[[129 135 122 138 138 130 132 128 139 127 132]
 [127 138 116 140 142 127 136 128 134 129 152]
 [129 129 125 130 134 127 125 128 124 124 129]
 [128 126 130 123 121 129 127 128 127 130 123]
 [128 120 132 116 113 128 121 128 126 126 115]
 [127 123 141 119 113 131 130 128 129 125 109]
 [128 126 135 120 116 128 123 128 126 127 111]
 [128 129 126 134 136 128 132 128 127 127 140]
 [128 124 141 119 117 130 125 128 126 128 111]] ⇒ 132

[[133 133 130 125 125 132 123 131 129 123 129 129 125 124 121 128]
 [127 128 131 126 126 128 128 127 128 128 129 127 128 129 129 128]
 [131 144 123 129 116 137 122 136 129 124 130 147 139 126 152 129]
 [127 127 122 128 133 126 123 127 128 125 127 130 125 126 130 127]
 [125 126 127 128 128 127 127 126 127 128 128 127 128 130 131 128]
 [132 130 129 125 126 130 124 130 128 124 128 129 126 125 123 128]
 [127 127 127 127 127 127 126 127 128 127 128 128 127 129 129 128]
 [133 131 130 125 126 131 123 131 129 123 128 130 125 124 122 128]
 [130 126 130 128 132 125 126 128 128 129 127 128 127 125 131 128]
 [119 136 120 124 115 137 128 122 126 122 129 126 128 137 119 129]
 [118 121 123 143 132 123 149 121 126 144 127 124 141 137 148 129]] ⇒ 128

[[126 136 120 136 147 129 149 114 127 140 114 155]
 [128 125 132 135 125 126 110 126 122 128 129 131]
 [129 120 135 133 116 116 137 124 146 124 120 133]
 [131 137 120 131 129 115 138 136 125 129 120 121]
 [129 121 134 124 120 123 113 112 132 124 134 132]] ⇒ 155

[[127 127 128 132 127 129]
 [125 126 129 128 126 128]
 [127 129 128 127 127 129]
 [121 134 126 126 124 127]
 [130 128 127 133 130 128]
 [128 128 127 132 128 129]
 [122 138 145 147 151 113]
 [117 129 122 129 121 131]
 [128 128 128 128 128 128]
 [130 128 128 129 128 128]
 [130 127 126 128 126 129]] ⇒ 129

[[135 109 122 136 129 115 132 119 125 129 129 136]
 [124 156 124 137 130 102 122 132 116 110 109 132]
 [151 137 143 110 142 135 113 124 139 139 134 131]
 [148 154 117 140 111 132 138 133 128 123 127 134]
 [147 134 135 119 134 130 141 142 119 131 106 129]
 [114 128 130 117 124 125 137 129 129 120 143 127]
 [142 103 144 126 111 130 140 130 139 133 124 127]
 [125 122 130 131 118 142 126 122 129 135 142 131]] ⇒ 136

[[147 113 133 135 137 131 138 107 147 129 142 129 131 135 126]
 [148 113 137 138 138 135 140 109 142 126 141 132 135 138 121]
 [145 113 131 132 135 129 134 110 143 129 138 130 131 134 124]
 [113 141 124 123 121 126 121 145 114 128 117 127 125 122 131]
 [105 145 120 118 117 122 115 151 108 129 111 126 123 118 133]
 [110 142 123 121 119 124 119 146 112 128 116 126 123 120 132]
 [109 143 122 120 119 124 118 148 111 129 115 126 123 119 132]] ⇒ 126

[[125 122 128 133 132 128 155]
 [115 120 128 132 128 128 124]
 [120 130 128 126 127 129 135]
 [124 125 128 129 127 127 122]
 [131 126 128 120 129 129 118]
 [122 128 128 125 125 128 125]
 [131 127 128 131 126 128 120]
 [135 123 128 132 128 128 134]
 [124 125 128 125 129 129 124]
 [132 129 129 137 128 128 143]] ⇒ 155
---
[124 130 152 146 137 150 100] Answer: 146

[[110 130 118 132 137 121 131]
 [127 143 104 126 150 116 110]
 [127 123 129 130 125 125 131]] Answer: 126

[128 127 130 101 127 137 126] Answer: 101

[130 127 128 124 127 134 100] Answer: 124

[118 125 124 111 156] Answer: 124

[123  98 138 131 113] Answer: 138

[[134 110 150 130 133]
 [132 148  99 118 114]
 [117 131 131 152 123]] Answer: 99
---
[[101 101 149 102 149 144 149]
 [153 153 105 152 104 107 105]] ⇒ 101, 105

[[129 129 127 129 128 127]
 [129 129 133 128 128 127]
 [128 104 129 128 128 127]] ⇒ 129, 127

[119 128 110 120 101] ⇒ 119, 101

[137 144 146 102 117 142 104] ⇒ 137, 104

[[119 128 134 151 132]
 [139 122 121 104 123]] ⇒ 119, 123

[123 115 139 129 126 116 151] ⇒ 123, 151

[[112 153  99 138]
 [128 127 127 129]] ⇒ 112, 129

[[140 143 124 127 111 101]
 [107 127 110 149 106 152]] ⇒ 140, 152
---
[[118 143 104 110 134]
 [108 147 106 116 137]
 [138 128 122 105 137]]
147, 143

[118 136 107 117 102]
136, 118

[118 136 125 125 105 133]
136, 133

[[128 128 128 127 128 128]
 [145 107 151 108 137 147]]
151, 147

[110 135 102 116]
135, 116

[156 139 130 128 137]
156, 139
---
[[121 113 149 128]
 [147 121 132 114]] => 132

[[131 128 130 120 106]
 [127 133 132 124 134]] => 124

[[135 126 127 128 121]
 [154 111 138 131 128]] => 131

[[125 155 137 127 117]
 [120 121 133 131 130]] => 131

[[101 112 107 111 112 108]
 [120 101  99 103 100  98]] => 100

[[106 110 104 146 145 139]
 [135 105 115 128 124 129]] => 124

[[120 122 121 122]
 [141 104 104 101]] => 104
---
[[145 101 113 127 116 133 114]
 [125 117 120 157 109 129 109]
 [127 129 131 126 129 126 125]] -> 145

[[122 134 119 123 120]
 [129 151 113 140 108]
 [137 144 102 113 112]] -> 122

[[132 149 144 122 125 132 129]
 [139 112 137 121 128 106 138]
 [131 129 129 128 126 130 129]] -> 132

[[129 109 135 133 155 110 123]
 [128 114 134 133 150 115 123]
 [128 113 135 133 152 114 123]] -> 129

[[124 118 152 125 126 129]
 [128 125 131 129 129 123]
 [133 134 133 125 134 134]] -> 124

[[124 122 131 128]
 [132 157 127 127]
 [106  98 129 129]] -> 124

[[123 127 117 128 134 129]
 [116 122 104 126 136 126]
 [137 115 115 139 120 124]] -> 123

[[131 110 156 133 132 129 126]
 [120 142 104 141 128 139 122]
 [149 122 156 121 117 119 110]] -> 131

[[130 126 122 132]
 [119 109 140 122]
 [100 115 122 123]] -> 130

[[136 125 109 133 136 115 128]
 [146 102 136 123 135 146 133]
 [110 130 145 118 116 124 128]] -> 136
---
146  128  114  122  101  122  121
132  139  128  125  132  126  126
120  125  139  137  129  106  138
result: 125, 146

139  136  153  131  135 result: 153, 153

141  126  145  131  103  136  126 result: 131, 145

142  127  139  114  125
119  127  124  134  127
155  134  152   99  130
result: 124, 155

117  107  122  117  137 result: 122, 137

127  100  118  102  155  124  120 result: 102, 155

130  127  114  155  130 result: 114, 155

149  151  120  133  127  134  141 result: 133, 151

105  136  133  147  129 result: 133, 147
---
128,130,121,125,101,137,128
129,125,121,128,106,136,126
-> 137, 101

131,105,153,130 -> 153, 105

110,132,137,123
113,131,125,139
134,143,146,105
-> 146, 105

156,115,98,132,134,119,114 -> 156, 98

112,128,125,119,116,106,139
109,130,124,117,120,105,140
116,130,144,130,135,137,137
-> 144, 105

136,109,106,112,120,110 -> 136, 106

146,125,105,138,128,145,127
132,131,122,143,106,120,136
-> 146, 105

128,127,142,151,149 -> 151, 127

131,117,155,133,108 -> 155, 108

111,106,128,135 -> 135, 106
---
Input:
[[134 158 137 128]
 [149 129 128 128]
 [128 129 151 148]]
Output: 129

Input: [126 104 115 141 102 118 152]
Output: 102

Input: [132 110 106 127 124 128 127]
Output: 124

Input: [104  99 115 114 123 116]
Output: 114

Input:
[[121 130 142 129 135 135]
 [121 145 133 121 117 105]]
Output: 121

Input: [136 113 105 100 150]
Output: 105

Input:
[[132  99 137 130]
 [124 104 113 131]]
Output: 104

Input:
[[105 155 121 125 112 119 119]
 [133 127 116 129 132 118 128]
 [127 139 121 131 127 121 125]]
Output: 127

Input: [128 127 135 112 134  99 114]
Output: 134
